Each row has a name. Each piece below is followed by the name of the row it came from, unless a question asks for something else. Each question is about the rows just above it. Places in a row count from 1.

tetos: [ 84  83  92 155  97 169 101 164 158  90 144 137 101]
Res: [ 89 132 174 142 137  87 119 135  95  80 105 160 144]
Luno: [101 101 169 164 158 155 144  85  90  92 137  83  97]
sirab: [141 122 104 135 165 133 175 111 103 140 164 132 161]
fur: [ 88 143  90 171  87 140 102  90 158 173 125 146 131]
Pufo: [141 144 100 176 154 123 171 174 123 171 151 144  87]
Which value is in both sirab and Luno? : [164]
Which row holds [122 104 135 165 133 175 111]? : sirab
One entry of Res was changed: [ 89 132 174 142 138  87 119 135  95  80 105 160 144]. Where, and from what? : 5, [137]
find: [169 101 164] : tetos
Which value is in both Pufo and tetos? : [144]
[ 83  85  90  92  97 101 101 137 144 155 158 164 169] is which row reordered? : Luno
One entry of Luno was changed: [101 101 169 165 158 155 144  85  90  92 137  83  97]. Where, and from what? : 4, [164]

misiv: [151 115 162 110 125 151 127 142 132 108  88]
Faf: [119 148 100 148 122 115 136 105 123 115 113]
badug: [ 97 103 129 131 152 125 122 130 128 127 130]
kuf: [102 148 136 130 130 144 121 108 111 118 147]
fiso: [152 144 120 153 118 105 134 121 150 127 100]
ged: [110 132 130 122 148 100 148 137 131 126 125]
Neno: [148 135 131 127 102 117 121 148  99 141 128]
One entry of badug was changed: [ 97 103 129 131 151 125 122 130 128 127 130]. Where, and from what? : 5, [152]
The one value in ged and fiso: : [100]
The row with [122 148 100 148] is : ged
Shift each entry of [137 131] by +1 times 1: : [138 132]
Where do [110 132 130 122 148 100 148 137 131 126 125] appear? : ged
One entry of Neno was changed: [148 135 131 127 102 116 121 148  99 141 128]. Where, and from what? : 6, [117]
Changed kuf: [103 148 136 130 130 144 121 108 111 118 147]. Place and old value: : 1, [102]

sopat: [116 123 112 123 147]
kibu: [110  91 151 131  97]
gesil: [ 96 151  91 131 110]
didib: [131 130 153  99 140]
Where does [116 122 112 123 147] differ from sopat, and what was there? : 2, [123]
Put [ 91  97 110 131 151] back in order: which row is it? : kibu
The one value in kibu and didib: : [131]

zut: [126 132 130 123 114 124 138 128 137 119 131 148 130 153 108 123]
teziz: [128 121 118 129 120 132 112 129 127 125 121 132 133 110 134 113]
rap: [177 132 124 122 148 122 124 130 108 127 140 145 128 148 123 128]
Kud: [140 145 128 148 121 128 137 125 134 124 124 140 131 138 145 125]
bigut: [128 101 114 128 142 132 113 124 134 133 132 101 126 128 152 140]
lof: [152 125 117 116 121 133 107 134 149 132 137 119 117 157 126 106]
bol: [123 114 130 137 129 127 157 124 109 135 127 140 151 118 127 130]
ruru: [177 153 130 134 131 125 150 132 141 130 124 142 129 100 140 124]
Bon: [114 100 113 130 124 126 111 127 129 120 114 148 137 112 121 141]
find: [140 145 128 148 123] : rap
Where does [177 153 130 134 131 125 150 133 141 130 124 142 129 100 140 124] differ from ruru, and what was there? : 8, [132]
[109 114 118 123 124 127 127 127 129 130 130 135 137 140 151 157] is which row reordered? : bol
[177 153 130 134 131 125 150 132 141 130 124 142 129 100 140 124] is in which row? : ruru
[137] with -1 step of 1 on every entry: : [136]

Tino: [135 148 134 132 145]
tulip: [132 136 131 135 101]
kiba: [121 126 114 127 149]
Kul: [149 122 137 133 125]
notin: [ 86 154 102 163  97]
One entry of tulip was changed: [132 135 131 135 101]. Where, and from what? : 2, [136]
Where do [135 148 134 132 145] appear? : Tino
One entry of notin was changed: [ 87 154 102 163  97]. Where, and from what? : 1, [86]

Nezu: [121 129  99 137 126 129 128 145 123 121 131 135 130 116]
nasug: [117 132 123 123 125 145 148 137 145 114 139 128 149 133]
Rabem: [134 132 123 123 152 145 142 153 135 129 156 127 112 120]
dudog: [121 124 133 132 139 125 120 137 145 114 145 129 146 124]
vaf: [129 130 124 126 122 129 128 127 122 136 122 166 117 129]
kerek: [117 132 123 123 152 145 142 153 122 136 122 126 122 129]
tirep: [114 107 126 122 124 142 130 123 116 161 160 148 106 147]
find: [117 132 123 123 125 145 148 137 145 114 139 128 149 133] : nasug
Which row holds [134 132 123 123 152 145 142 153 135 129 156 127 112 120]? : Rabem
Where do [139 125 120 137 145 114 145] appear? : dudog
One entry of Rabem was changed: [134 133 123 123 152 145 142 153 135 129 156 127 112 120]. Where, and from what? : 2, [132]
[124 126 122] is in which row? : vaf
[132 123 123] with -1 step of 1 on every entry: : [131 122 122]
One entry of Nezu was changed: [121 130  99 137 126 129 128 145 123 121 131 135 130 116]. Where, and from what? : 2, [129]

rano: [156 146 138 140]
sosis: [154 111  74 110]
fove: [ 74 157 138 147]
vir: [128 156  75 156]
daru: [111 141  86 148]
Zot: [125 153  99 154]
tomol: [172 172 156 104]
Which value is in both vir and tomol? : [156]
Which value is in both fove and sosis? : [74]
Which value is in both daru and sosis? : [111]
One entry of sosis was changed: [154 110  74 110]. Where, and from what? : 2, [111]
[ 86 148 141 111] is which row reordered? : daru
The row with [154 111] is : sosis
Shift each entry of [111  74] by -1 times 1: : [110  73]

puti: [108 163 104 103 143]
Gufub: [102 155 102 104 143]
Vut: [113 163 107 102 145]
Zab: [102 161 107 105 145]
lin: [110 163 103 105 142]
pubig: [109 150 108 110 138]
vira: [112 169 105 105 149]
[143 104 102 155 102] is which row reordered? : Gufub
Move every entry of [155 102] by +1 step of 1. : [156 103]

vabe: [143 146 126 121 125 146 126 118 105 145 124 100 127 133  98 114 108 125
 135 124 129 127 125 126 160 143 146 103 118]
dof: [109 123 131 124 130 108 148 156 120 125 133 125 147 114 126 114 119 149
 139 150 148 142 148 133 135 105 118 120 155]
mig: [143 124 118 129 120 143 114 107 149 127 117 144 105 141 142 156 149 113
 119 113 114 107 114 116 110 147 129 144 108]
gep: [151 100 124 118 123 159 136 125 115 168 122 111 127 119 109 120 117 133
 154 133 136 128 133 126 121 154 111 109 125]
razip: [134  97 138 130 137 138 138 138 118 148 140 117 142 103 118 114 149 119
 139 150 137 143 138 140 112 135 104 118 138]
Senaz: [132 135 111 100 108 134 153 138 117 141 108 114 126 127 112 122 119 147
 153 147 157 122 147 113 153 132 133 104 138]
find: [119 149 139 150] : dof
find: [125 133 125 147 114 126] : dof
Move every entry of [134] by -1 step of 1. : [133]
Which row holds [150 148]? : dof
One entry of mig was changed: [143 124 118 129 120 143 114 107 149 127 117 144 105 141 142 156 149 113
 120 113 114 107 114 116 110 147 129 144 108]. Where, and from what? : 19, [119]
find: [151 100 124 118 123 159 136 125 115 168 122 111 127 119 109 120 117 133
 154 133 136 128 133 126 121 154 111 109 125] : gep
[119] with -1 step of 1 on every entry: : [118]

Fero: [132 133 103 104 128 140 130 131 133 103 133 115 138 133 131 131 130 125
 130 127 151 129 146 138 112 130 122 136 137]
kem: [155 136 143 138 105 109 123 138  88 138 142 128 141 143 134 137 114  88
 114 107 129 114 134 134 110 146 147 123 143]
lun: [112 138 133 138 108 139 151 130 121 142 134 147 113 136 122 128 142 131
 142 138 144 141 140 117 104 111 132 151 135]
kovun: [146 105 102 104 128 140 130 131 133 103 133 115 138 133 131 131 137 141
 137 143 113 138 107 146 128 141 118 130 103]
find: [146 105 102 104 128 140 130 131 133 103 133 115 138 133 131 131 137 141
 137 143 113 138 107 146 128 141 118 130 103] : kovun
Shift each entry of [113 138] by +1 times 1: : [114 139]
Move every entry of [88] by -1 step of 1. : [87]
Where does [146 105 102 104 128 139 130 131 133 103 133 115 138 133 131 131 137 141
 137 143 113 138 107 146 128 141 118 130 103] differ from kovun, and what was there? : 6, [140]

